M: rows in a few groups, each row roughly a mix of its group's directions:
M (110 x 11):
[[  3 -26  17 -18  22  47  19  -5 -36  14  -3]
 [-32  16  -6   9  -6   1  39  12  10  13 -51]
 [ -8 -18  11  -4 -22 -11 -44   4  41  -8 -34]
 [ 28 -53  -5  11   9  -7  27 -16   2  11  32]
 [  3  -4  13 -23   6  22 -47  14  33  21 -26]
 [-28 -32  29   7 -44  25  12 -14 -17  -4  -3]
 [-17  26 -34  17 -12 -30 -17   4 -45  -5  12]
 [-21  13   0   6  -4 -12 -28  -8 -42   1 -50]
 [ 27 -24  29   5   8  27  -8 -18  26   2  43]
 [  6   9  -2  -3  49 -20 -37  34 -21   3  -5]
 [ 23 -41  19  15  27  22 -38  -9 -17  -6  -9]
 [-33  28   9 -28 -34  21 -24 -12 -18 -23  -5]
 [ -7  22  31  29 -31  -4  19 -22 -27  31   5]
 [  3 -12  43 -33  17  27  20  -3  15  30  18]
 [ -2 -35  -3  33  17   5  -2 -28 -28 -22 -36]
 [-20 -40   6 -44  34 -17  10 -10  17   5   6]
 [-32 -10 -41   2 -31 -16  -8 -21 -11  32 -14]
 [-11  15  -7  60  -1  -5  30  15 -23  10  12]
 [ 15  16  32 -20 -28   8  15   6  49   4  22]
 [ 25 -44  13  45  19  -4  12  -3  18  -7  16]
 [-17   0  -1 -36   4  43 -21  22   9  38  -7]
 [ 20   3  37  37 -25  18  17 -11 -18  31  11]
 [ 44  43  -4  20   5  -2 -30  28   2  -4   8]
 [ -7  51 -17 -40 -20 -19 -13  -3  -6   2 -21]
 [ 37  16 -44   5  10  -7 -24  16  14 -31 -14]
 [ -4 -21 -15  -3 -57  30   4  15   6 -22  19]
 [-24 -27  23  18  32  23 -12   1   7 -26  37]
 [ 25 -25  12  18 -36  11  47 -20 -13  -2  -5]
 [ -6 -16  16  11  32  40 -42  23 -15 -11   5]
 [  9  22 -17  -2  16  37  28  25 -30   9 -32]
 [-21   5  21  20 -11 -10   7  32  32  37  31]
 [ 46 -13  -7  13  22  23 -10  33  26 -22  -8]
 [ 36   0  21 -35 -33  27  29 -12 -12   3  -2]
 [ 51  -8 -19  29  16 -12   8  15  36   0 -13]
 [  7 -37  12  16  49  -2  11 -35   1  -6 -17]
 [ 20  -8  33  26  20 -16  -6  -4 -18 -51   8]
 [-17   7   3 -39  31   1   1  26  22  43 -11]
 [ -1  15 -12 -25  -9 -37 -21  -2  53 -11 -10]
 [-15  24  50  12  25 -34  12 -19  -2  11 -12]
 [-19   8  -2  -3 -30  10  58   0  -4   4  33]
 [-32  -2 -36 -22  35 -41   7   4  -4  -5  10]
 [  4   2  17  21  12   4  49  -9  42  -3 -29]
 [ 32 -15  21  30  44  -9  14  26   7  11 -18]
 [ 43  28 -22   6  11 -30  33  16  -1  16  14]
 [ 56  22   1   3   6   6 -25   8  30 -24  -4]
 [ -5  24  -7 -14 -26 -26  36 -28   0   1  40]
 [-15 -40  31  41  13  13 -11  -6  -4 -32   1]
 [-37 -12 -12 -12 -17 -46 -29 -27  -5  -9  -5]
 [-15   2  20   2  -9 -30  22  -8 -11  28 -53]
 [ -9   6 -19  22  50 -23 -15  19  21   3  31]
 [-22 -32 -21 -20 -35 -10  -1 -28 -21  19 -27]
 [-28 -26  -2  -1 -20 -26 -17 -35 -27 -26 -22]
 [ 46 -20  14  13  18  -3  32  13 -36  -2  16]
 [-48   2 -12 -36   9   4 -10 -14 -28 -13  30]
 [ -6  32 -43   4 -53  -2  -3  -9  -9  -5  -5]
 [-19 -31  16 -17 -46  -5  -4 -29  11 -19  24]
 [-23  -4  35  -5   7 -13  29  11 -37  25 -32]
 [ 13  26  11  -4 -23 -16  48 -14  -7   1  40]
 [  8 -19  26 -12  36 -27  48   4   0  15  14]
 [  1  20 -36  14 -14 -33 -28 -13 -26 -32 -14]
 [-14 -33 -31  24  39 -30  14 -18   4  -7  10]
 [-34   0  12 -25 -24   4 -34 -41  18  -2 -16]
 [  8 -18 -17  -4 -53   7  -1 -18  17  21 -35]
 [-22 -30 -21  37  -7  18  30   2  17  33   7]
 [ -1  34   3   7  12 -43 -23 -12   7 -45   3]
 [ 24 -22  21 -18 -13 -18   5 -39 -15 -40  17]
 [ 30  -5 -37  40 -26 -13   5 -11  18  28  -4]
 [-18 -23  29   2 -24  29  14  18  -2  26  40]
 [ 27   0  -1  55 -13  32 -18   7 -11  18  14]
 [  9 -15 -28  47  33 -27 -11  -1  14 -16 -14]
 [-27 -16 -27  20 -27  18  25   1   8  42 -18]
 [-64   4  -5  18 -21  17  -8 -16  16 -12  -8]
 [-25  23  -1 -35  -7  39 -17   6  34  19   6]
 [-14  26  27  -9   8  34 -35  13  37 -16  -2]
 [-43  13 -25  29   7  -6  31  -2 -11 -11  33]
 [ -8  -9 -24 -26  -8 -30  11   0  19   2 -55]
 [ 10 -29   7 -34 -32  39  21 -15  -2  25   2]
 [ -3 -23   3  50  26   3  -6  10  43   3  14]
 [ 14 -38  20   5  -2  17   1 -31  21  25  40]
 [  1 -51 -24 -41   5  21 -18  -3   8 -13  12]
 [ 42  -2 -17  15 -12  -3 -27   2  32 -40  13]
 [ 26 -11   0   8  10  15   1   6  61  25  20]
 [  8 -17 -23 -21 -32   1   4  -4  49 -34   9]
 [-21  24 -11  -3 -43  -1   9  -3 -26   6 -46]
 [  8  53  11 -32  27 -17  16   2   7  25   0]
 [  9 -36  -3 -16 -18  -2  20 -43  20  -6  35]
 [  8 -19 -26  30   3 -26 -52   8   5 -16  15]
 [-21   1  63  -5  18  19 -11   1 -22   2 -15]
 [ 25 -13  24  20  -3  29  26  35 -33  16 -10]
 [-14  -6 -13   4  -6  -1  -4 -34  -1  15  64]
 [-39 -12 -33 -19  17   1 -40  12  -5 -12 -26]
 [-45 -38  -9 -19  24   9 -20   4 -26  18   6]
 [ -7 -17   1  58  17   6  -3  15  40   6  -2]
 [ 23 -30 -10  11   8 -12  28  26   2  26 -45]
 [-41 -15 -20  37 -32  -7  20 -20  -8   0 -20]
 [-42  -1  13 -40 -32  11 -16 -27  -7  -2 -15]
 [  4  17  45  35 -25   7  -2 -31  -6  26   3]
 [-25   9  35  11  12  -4  20   7 -18  47  26]
 [ 32  26 -16  20 -12  10  -3 -12 -42 -37 -11]
 [ -1  41  16 -41 -30  14   5 -10 -22 -25  -7]
 [ 12 -15  56  23  13   9  12 -18  -3  29  19]
 [ -9  11  29   2  23 -21  28  27 -28   7 -40]
 [  8 -18  -4   3   0 -30 -27   1  57  -9  24]
 [  4  20   1 -48  12 -15 -26 -19  20 -21  31]
 [-42  -4  23  19 -44   3   1  10   0  14 -32]
 [  8 -29 -15  -5  -7  12  -2 -15  27 -37 -47]
 [ 16  -3  26 -16   0  47 -15  27   9  14 -37]
 [-41   9  -7 -15  20 -34  26 -15  11  19 -31]
 [-34  -7 -54 -22 -25  -3 -17 -12  -7   2  11]
 [  5  47   8  19  15 -30  -3  13 -21 -39  -5]]
one row of each group, then the others: which group is each in?
[13 18 29  9 29 41 -3 34 20 -5 19]  L
[-23  18  12   0   3   6  61   5  16  21 -22]  K
[-16 -27 -17   7   2  31 -59 -10  10   5   0]  X

[ 22  -5 -41 -27 -11   7  -6 -13   9 -46 -21]  K
[ 34   2  36 -23  25  35  -4 -10 -28   9  11]  K
[ 34  -8  15  36 -10  39  -1  20 -13  -5  31]  K
[ 28  11 -53  19 -15 -17  19  26   1  -1 -19]  X
[-10 -12  28 -17 -35  46  34   5   0   7   2]  K
[ 12  -8 -10  14 -12  -5  25 -23   0  22  60]  X
[-14  30  -9  25 -11   7   5  19 -37   7 -46]  K
[ -8  21  20 -11 -13 -19  33 -48 -25 -12  14]  K
[  9  49   4 -18   0 -31  -5   0 -30 -35  -7]  L
[-28 -41  -9 -36  27 -22  21   3  -5  18  -6]  X
[ 13 -11  40 -18  -1  20  23 -39 -21  -4  29]  K
